In the rows, zero is written as 128.
Rotation paths and how fast each direction turns (degrees each step)
Each turn is a multiple of 5 degrees from 10 to 175, or 0.
Each row of a path follows its step; steps can be skipped.

step 0: [128 114 129 121 123 135 134 132 136 116 132 138 119 130 132 123 130 141
 125 128 122 131 127 132 124 125 124 132 133 139 134 124 126 133]
step 1: [127 118 118 129 130 122 121 125 138 119 135 134 127 129 119 123 131 134
 118 130 129 123 122 126 135 135 131 117 131 140 127 124 120 127]
step 2: [135 123 128 125 133 131 124 121 139 125 128 126 117 140 120 122 119 135
 121 123 134 129 129 128 126 128 125 121 133 129 138 142 127 123]
step 3: [137 116 123 124 124 129 130 124 117 120 130 141 121 141 132 130 131 135
 123 128 128 122 128 131 129 130 128 131 138 130 124 142 124 131]
step 4: [133 126 121 119 129 131 117 134 126 111 138 137 117 129 130 123 126 131
 126 130 126 133 127 125 135 129 119 121 136 129 133 120 128 130]
step 5: [131 120 119 124 127 115 123 123 140 126 131 138 116 125 117 125 127 130
 119 124 136 135 134 122 124 132 123 133 131 134 127 131 130 132]
step 7: [142 118 133 122 129 129 131 136 124 121 133 136 121 131 128 123 131 137
 120 121 130 133 133 136 133 134 137 130 136 130 136 125 121 123]
step 8: [122 115 122 129 130 125 120 125 132 127 128 143 117 132 124 125 121 131
 132 127 129 123 138 126 137 130 128 123 142 127 130 121 122 126]
step 9: [133 110 121 121 130 130 123 128 134 122 121 128 122 127 127 119 118 138
 127 128 129 129 129 131 120 123 122 130 133 142 132 130 134 130]
step 10: [146 118 118 126 130 119 122 130 128 123 127 128 125 135 127 125 127 131
 116 129 128 119 125 128 139 136 133 126 128 137 122 130 127 125]
step 11: [143 124 136 123 135 125 122 126 128 123 126 134 114 141 128 124 122 127
 128 120 133 130 134 125 136 130 120 121 132 125 136 126 130 125]
Directions:
[129 127 125 130 128 128 131 129 125 131 126 127 125 128 126 126 129 128
 123 129 128 126 127 129 129 125 123 128 128 127 132 125 124 129] : 0
[125 125 128 128 126 129 127 130 128 130 131 126 130 129 125 129 129 129
 129 124 130 126 128 132 123 126 132 123 130 127 130 128 124 126] : 60
[124 131 125 131 127 129 126 130 130 125 129 126 126 132 129 128 124 126
 128 128 124 125 129 129 132 126 128 126 127 126 129 127 130 127] : 160
[133 132 128 129 130 127 130 130 128 128 127 126 127 130 127 126 127 127
 127 131 130 124 129 128 124 129 131 128 125 128 129 133 127 124] : 90
[130 125 130 125 130 131 128 123 130 128 124 127 130 129 126 128 127 130
 129 129 125 121 125 125 130 127 129 126 129 129 129 128 128 128] : 45

step 0: [128 120 134 126 124 128 141 137 125 126 115 129 139 131 121 126 128 137
 127 129 127 133 123 134 134 138 123 126 120 126 123 129 122 132]
step 1: [130 123 131 125 140 128 125 128 144 121 127 136 126 127 133 131 147 128
 135 132 122 123 134 129 126 131 131 129 132 129 137 128 126 132]
step 2: [129 132 126 131 123 135 130 124 120 119 135 117 127 132 128 122 132 128
 133 127 132 121 136 131 122 129 140 131 129 120 115 123 139 131]
step 3: [132 131 129 128 120 129 129 120 125 137 118 132 126 132 130 124 129 128
 116 133 135 137 134 128 126 127 134 126 114 142 128 129 121 132]
step 4: [125 123 122 131 131 122 123 146 133 130 124 134 129 128 137 122 123 121
 132 133 130 128 125 136 130 136 129 122 131 123 128 138 126 139]
step 6: [132 129 128 128 123 123 127 122 121 128 131 114 133 132 124 130 130 147
 134 128 133 130 118 128 131 125 133 129 121 135 127 136 130 137]
step 7: [127 125 114 113 130 123 128 136 129 138 123 136 123 122 131 129 139 126
 129 131 131 131 131 120 127 118 129 119 122 130 131 126 129 131]
step 8: [123 129 137 129 132 126 123 132 123 123 128 130 119 120 125 120 128 124
 127 127 132 127 120 130 126 138 123 126 126 113 115 117 129 134]
step 9: [135 117 139 129 131 128 137 122 126 127 129 129 137 137 123 126 138 134
 116 125 131 126 125 125 124 139 126 123 130 137 136 127 129 126]
step 10: [122 121 125 120 123 122 130 131 139 123 127 124 133 123 137 134 135 136
 142 134 130 134 136 134 128 133 134 133 126 129 125 135 137 128]
step 11: [128 131 126 123 125 144 124 129 123 121 129 130 122 128 128 125 137 121
 129 125 130 132 139 132 117 119 130 124 124 122 127 120 118 133]
Directions:
[126 128 128 127 124 131 127 125 130 128 133 125 126 130 128 127 128 125
 127 129 122 127 125 127 127 129 128 124 130 126 126 124 127 130] : 115
[128 128 125 124 125 125 125 130 129 130 127 126 128 126 127 127 131 126
 128 128 126 125 127 135 130 130 129 129 127 128 133 127 127 125] : 115
[125 126 134 129 125 127 130 134 131 128 130 131 126 126 129 128 128 128
 131 129 128 127 128 129 129 122 130 126 127 130 128 128 126 129] : 110
[131 129 127 127 131 126 128 127 124 126 128 128 127 130 133 126 124 127
 127 132 125 125 130 129 131 127 131 128 129 131 126 129 125 130] : 35
[128 130 131 130 125 131 127 128 124 123 125 127 126 129 123 126 129 130
 126 127 129 131 125 128 130 128 128 129 128 131 128 127 122 126] : 125
[128 126 130 120 130 124 128 129 125 127 130 128 127 127 127 128 129 129
 128 127 128 128 123 125 131 126 123 128 128 128 126 126 129 127] : 40
[129 128 125 125 127 128 130 130 129 129 128 127 128 128 129 126 125 129
 131 128 127 135 131 126 130 129 127 127 123 125 130 126 123 129] : 100

step 0: [125 126 136 129 124 118 132 133 132 125 118 113 127 128 128 130 133 120
 127 121 143 117 124 132 119 117 115 133 124 125 136 130 124 120]
step 1: [121 125 138 131 116 134 126 142 124 132 130 138 119 136 130 126 122 117
 125 121 121 123 120 137 125 128 124 120 119 129 127 123 134 114]
step 2: [122 138 121 129 121 135 122 131 126 140 133 134 125 122 128 130 131 121
 128 125 142 135 142 126 130 124 125 117 125 122 114 136 122 118]
step 3: [123 133 127 124 130 122 118 128 134 126 141 118 128 136 125 150 133 138
 129 125 131 129 126 126 122 132 120 120 126 137 114 125 124 126]
step 4: [136 128 132 130 122 124 130 127 137 130 135 123 135 129 135 124 124 136
 131 140 123 134 130 117 124 131 119 118 110 120 128 112 130 127]
step 6: [131 134 136 125 124 136 129 132 118 131 129 127 121 125 132 127 120 129
 126 122 119 121 123 131 122 132 129 115 118 152 135 136 127 129]
step 7: [131 131 126 129 135 127 129 136 124 145 118 119 129 130 130 114 126 129
 137 125 139 127 140 123 131 116 129 117 120 136 122 134 123 127]
step 8: [124 127 131 122 131 124 123 133 130 131 119 113 127 145 130 139 133 131
 137 122 130 138 115 134 132 120 128 126 132 133 125 123 130 113]
step 9: [130 136 128 129 111 134 123 126 115 133 136 126 122 132 134 124 123 130
 129 137 124 141 123 125 134 123 136 125 123 122 126 113 137 120]
step 10: [138 140 127 125 129 125 121 121 113 131 135 120 124 118 135 141 138 130
 122 125 133 129 135 119 128 120 125 129 132 117 130 136 132 127]
step 11: [132 131 132 124 133 121 124 141 122 132 135 127 131 130 128 138 128 134
 130 126 112 128 122 119 114 128 120 124 126 136 135 133 141 141]
Directions:
[125 128 124 127 131 129 125 129 129 128 130 127 125 131 128 128 127 130
 126 127 131 133 130 131 130 129 131 128 127 128 124 126 130 124] : 60
[131 128 130 128 126 127 127 128 133 128 126 124 130 132 127 126 132 126
 129 128 130 132 128 129 125 129 129 130 129 129 127 123 127 132] : 85

step 0: [137 119 128 132 136 122 131 119 127 123 138 134 139 128 124 134 135 123
 146 125 125 124 128 123 124 115 127 118 124 122 130 130 128 120]
step 1: [123 124 124 123 131 133 138 144 133 127 122 130 120 122 131 136 140 115
 121 117 127 122 119 128 126 125 125 131 126 125 137 133 123 136]
step 3: [135 134 113 128 126 116 128 120 136 126 135 133 121 122 131 137 134 124
 123 121 125 127 144 126 128 138 129 133 139 134 123 131 124 129]
step 4: [136 111 126 127 125 132 108 131 125 127 137 127 125 126 137 123 122 129
 127 131 137 126 131 116 129 127 124 126 122 121 133 127 123 139]
step 5: [119 128 120 135 129 127 130 118 129 129 132 118 124 130 124 134 142 133
 122 129 141 119 120 127 137 124 120 126 118 129 118 138 133 123]
step 6: [126 134 129 130 122 118 121 138 135 130 108 132 123 126 138 125 128 141
 129 134 126 132 124 123 121 127 126 139 126 127 125 136 136 136]
step 7: [127 128 128 128 108 137 127 116 140 130 126 117 126 138 121 122 120 132
 124 128 120 125 135 121 130 131 135 125 130 128 127 124 129 117]
step 8: [121 123 124 139 142 118 123 124 135 118 133 129 136 131 126 121 134 128
 137 137 120 126 133 125 122 131 144 122 124 128 129 129 130 138]
step 9: [130 121 141 127 120 141 137 141 131 133 129 119 132 130 122 136 132 127
 138 124 132 126 127 125 125 122 132 125 118 135 134 140 125 136]
step 10: [122 132 130 144 129 126 136 129 124 124 110 130 125 134 121 137 131 124
 128 137 125 120 121 133 125 121 124 122 135 125 126 115 121 128]
step 11: [129 134 133 126 122 118 132 136 133 122 129 128 132 122 127 129 129 125
 124 120 122 146 143 123 128 116 133 132 141 130 127 132 118 124]
Directions:
[128 130 131 128 129 129 129 122 131 132 129 126 128 127 132 132 125 127
 129 127 128 127 125 125 128 127 128 124 127 131 126 128 125 125] : 155
[130 125 131 129 128 125 133 131 128 127 127 126 125 130 131 128 130 130
 128 126 131 126 123 132 130 127 127 126 125 127 127 129 128 128] : 85
[126 129 128 127 129 128 130 131 127 127 124 124 127 127 131 129 127 128
 125 127 122 130 128 126 127 128 128 130 129 124 125 128 129 123] : 80
[128 127 130 126 126 128 128 125 126 125 125 128 129 129 127 123 128 130
 129 130 125 125 124 125 130 130 131 130 127 132 124 131 128 130] : 35

step 0: [120 123 135 122 132 123 118 123 124 132 118 124 131 134 142 133 125 128
 122 136 117 128 136 133 121 136 133 125 127 116 124 141 131 135]
step 1: [127 128 127 136 126 130 125 122 126 133 122 124 126 121 140 123 132 148
 129 136 123 126 126 130 121 128 138 126 129 121 126 124 133 148]
step 2: [122 121 130 127 132 130 121 128 124 131 128 125 125 126 124 135 137 119
 126 135 118 123 128 124 117 142 133 124 135 114 128 132 135 145]
step 3: [132 130 132 123 135 134 117 118 134 131 130 132 124 124 137 138 132 141
 124 137 126 129 121 116 122 130 143 127 132 121 131 119 132 134]
step 4: [119 133 140 122 136 128 121 124 130 125 116 118 125 124 127 134 122 128
 124 133 123 128 137 122 129 141 133 132 140 115 129 131 134 135]
step 5: [129 132 132 130 130 139 135 127 136 129 130 123 119 129 133 129 125 144
 141 132 125 128 130 116 128 134 142 126 132 120 122 121 131 141]
step 6: [121 125 131 124 132 130 123 133 129 136 132 121 127 122 113 129 124 129
 133 123 121 118 131 114 121 142 135 126 140 119 132 128 135 129]
step 7: [135 131 130 120 144 130 130 119 143 136 136 128 126 126 126 132 120 138
 134 132 127 129 130 111 120 126 135 125 129 120 124 128 124 127]
step 8: [122 136 131 117 129 118 132 122 124 139 123 115 125 124 120 129 121 131
 136 124 123 129 142 118 126 127 130 135 140 119 133 129 132 126]
step 10: [122 129 122 125 129 128 121 129 122 147 133 117 128 130 127 128 125 132
 132 121 118 119 139 125 114 126 132 125 136 125 131 132 133 116]
step 11: [133 133 127 131 143 121 127 117 134 137 127 121 128 124 125 131 131 140
 128 133 118 127 134 124 113 119 124 123 123 131 115 135 126 127]
Directions:
[127 129 128 132 124 127 134 129 127 128 126 129 125 129 125 126 132 126
 134 128 126 131 127 128 129 128 128 127 129 127 129 127 130 132] : 100

step 0: [129 139 124 128 136 126 127 118 127 139 127 117 127 135 127 135 148 132
 123 122 123 125 136 143 123 131 127 129 121 125 130 129 128 129]
step 1: [134 122 122 115 130 120 118 133 127 127 124 126 125 121 142 128 131 130
 125 129 122 125 124 122 117 115 132 119 114 126 127 121 122 135]
step 2: [132 133 124 119 125 132 121 123 120 133 135 133 137 114 128 123 139 140
 133 125 135 131 118 128 143 133 119 127 127 127 124 125 124 135]
step 3: [121 131 121 131 138 126 136 120 124 133 112 130 120 134 131 122 139 138
 138 125 128 138 141 131 131 127 125 120 123 126 124 127 126 130]
step 4: [124 131 127 122 115 122 122 125 121 129 127 118 121 132 135 121 132 126
 117 132 124 127 121 134 127 122 120 117 110 134 135 133 131 129]
step 5: [134 128 121 130 132 139 116 137 129 133 134 132 121 124 128 130 141 139
 125 132 136 124 121 129 130 125 126 128 118 132 109 124 131 129]
step 7: [124 136 114 118 116 123 129 129 124 128 126 133 124 123 133 125 127 126
 126 133 122 136 143 121 130 127 123 129 113 134 128 127 136 139]
step 8: [138 134 128 123 126 121 114 127 132 137 124 124 117 129 122 125 137 138
 117 118 128 135 123 135 135 135 124 127 127 126 118 128 138 124]
step 9: [127 115 128 126 131 132 120 131 129 127 123 122 124 130 147 120 139 135
 127 137 125 128 136 137 134 124 140 124 130 129 125 120 124 134]
step 10: [127 134 132 114 118 124 130 124 124 134 129 130 143 127 133 131 134 125
 128 140 136 137 128 127 136 128 126 127 112 131 124 117 132 125]
step 11: [122 131 125 125 130 131 123 126 134 144 124 142 118 140 127 121 133 140
 127 117 127 133 128 117 133 131 134 133 118 127 125 127 133 130]
Directions:
[126 127 124 128 124 125 129 130 128 126 129 127 134 125 132 127 126 129
 125 129 130 125 129 126 128 125 127 125 129 128 130 129 133 128] : 130
[131 125 128 128 126 130 124 130 126 126 127 129 127 128 131 126 128 128
 128 125 130 128 122 131 124 126 128 130 132 128 125 126 130 131] : 100

step 0: [137 139 123 144 132 130 126 116 128 134 125 123 121 129 128 138 126 120
 125 123 129 130 121 144 135 131 127 130 124 131 131 125 128 132]
step 1: [139 128 129 117 142 135 117 113 131 130 119 119 128 124 126 132 134 125
 127 133 130 124 132 129 127 128 129 136 126 125 133 123 119 125]
step 2: [130 139 139 119 131 134 125 123 123 123 138 124 131 133 126 139 124 135
 120 127 115 124 127 133 135 134 135 131 132 125 123 118 124 124]
step 3: [132 135 121 119 136 127 129 128 116 133 125 125 123 131 115 123 117 123
 124 128 120 128 132 124 137 124 142 132 130 124 129 128 140 130]
step 4: [131 139 130 134 128 127 110 130 127 133 121 127 129 122 118 136 130 124
 120 114 127 138 129 126 130 130 136 122 128 131 122 128 132 137]
step 5: [137 128 126 116 126 142 123 119 131 129 118 123 125 129 122 121 129 123
 119 129 125 139 128 128 125 131 121 123 124 140 118 123 132 125]
step 7: [133 132 116 121 126 130 123 116 128 135 136 129 124 129 126 130 108 130
 131 122 135 125 138 128 129 117 127 132 125 127 118 130 127 131]
step 8: [127 137 116 135 125 119 123 116 130 133 128 120 128 123 119 140 131 126
 125 127 128 127 125 143 138 130 128 125 120 126 122 126 129 122]
step 9: [129 126 129 117 125 129 117 113 129 133 117 128 124 126 126 130 133 124
 123 141 128 130 145 130 133 133 134 132 124 125 131 124 121 124]
step 10: [129 142 143 126 125 129 129 120 125 123 131 132 128 133 128 129 123 130
 124 119 115 127 139 136 130 139 131 134 120 126 128 121 130 125]
step 11: [135 132 121 132 143 132 132 116 121 135 126 132 122 131 123 123 117 124
 117 122 117 132 134 127 130 124 131 134 126 127 137 135 134 132]
Directions:
[128 128 130 128 132 126 123 128 129 127 127 131 128 126 128 131 130 128
 131 129 132 128 133 124 127 126 131 128 130 126 131 130 126 131] : 135
[124 128 126 128 126 127 126 125 131 128 129 129 127 131 132 128 128 126
 131 129 134 129 131 132 129 127 124 127 125 125 126 128 129 127] : 40
[129 132 126 128 126 128 130 131 128 127 132 131 127 133 126 128 124 126
 131 129 128 129 130 126 125 131 130 132 129 127 130 128 128 128] : 95
[129 129 124 126 129 124 128 130 125 129 131 126 134 131 129 129 130 130
 128 131 127 128 129 129 129 125 131 127 129 127 124 131 126 127] : 70

step 0: [126 135 133 128 133 138 134 135 138 124 138 126 134 129 122 136 130 125
 130 123 136 118 128 130 139 134 124 122 119 133 115 134 123 123]
step 1: [128 122 142 134 133 132 142 131 145 134 128 126 130 120 129 122 129 135
 123 130 127 120 130 127 120 127 129 125 134 131 137 125 137 137]
step 2: [137 126 132 139 134 127 131 128 128 128 123 130 127 133 128 122 127 123
 142 131 120 124 116 129 116 134 129 124 126 131 111 131 120 131]
step 3: [131 135 138 128 126 122 134 126 133 116 125 133 125 134 122 130 131 139
 137 127 123 118 133 138 139 134 127 123 137 117 134 133 126 124]
step 4: [119 128 126 144 138 137 127 133 119 126 133 126 129 128 119 134 128 134
 134 129 135 118 120 127 123 133 124 127 126 128 139 130 129 141]
step 6: [123 129 128 139 130 123 147 127 137 144 128 133 127 127 121 124 126 139
 131 127 119 130 134 130 120 125 123 123 133 125 129 130 134 130]
step 7: [125 128 131 137 130 132 124 125 119 125 124 121 127 127 127 128 126 123
 134 132 120 125 121 137 119 133 127 124 144 115 115 123 119 132]
step 8: [131 132 125 127 133 121 135 128 125 119 136 137 124 134 123 135 132 135
 133 131 134 115 130 128 134 120 123 127 129 108 125 131 134 124]
step 9: [121 118 124 135 138 133 130 138 119 136 132 130 139 124 116 126 126 130
 124 126 133 118 129 131 122 128 124 132 134 128 141 124 119 125]
step 10: [136 128 129 128 133 124 136 132 123 140 138 120 124 116 120 125 128 122
 129 136 130 130 123 128 138 127 124 123 136 130 110 132 130 124]
step 11: [121 130 129 131 134 131 140 134 135 128 130 130 127 131 125 126 125 132
 125 125 119 134 134 138 117 116 135 115 135 119 128 130 133 115]
Directions:
[126 128 129 130 127 131 130 124 134 128 128 128 130 128 132 128 126 127
 125 131 126 130 130 125 125 128 127 128 128 125 123 127 128 129] : 70
[130 130 130 126 127 129 128 128 129 129 126 128 124 129 127 130 131 132
 124 131 126 125 130 128 127 125 126 130 128 128 130 132 133 125] : 145
[129 126 130 129 128 127 128 127 127 126 127 129 131 126 129 128 127 129
 129 126 132 122 129 126 125 123 128 131 126 131 127 123 131 127] : 95
[129 129 130 128 129 128 128 128 127 126 122 130 126 130 127 124 127 129
 129 125 123 132 126 131 129 124 128 127 130 128 124 126 131 130] : 80
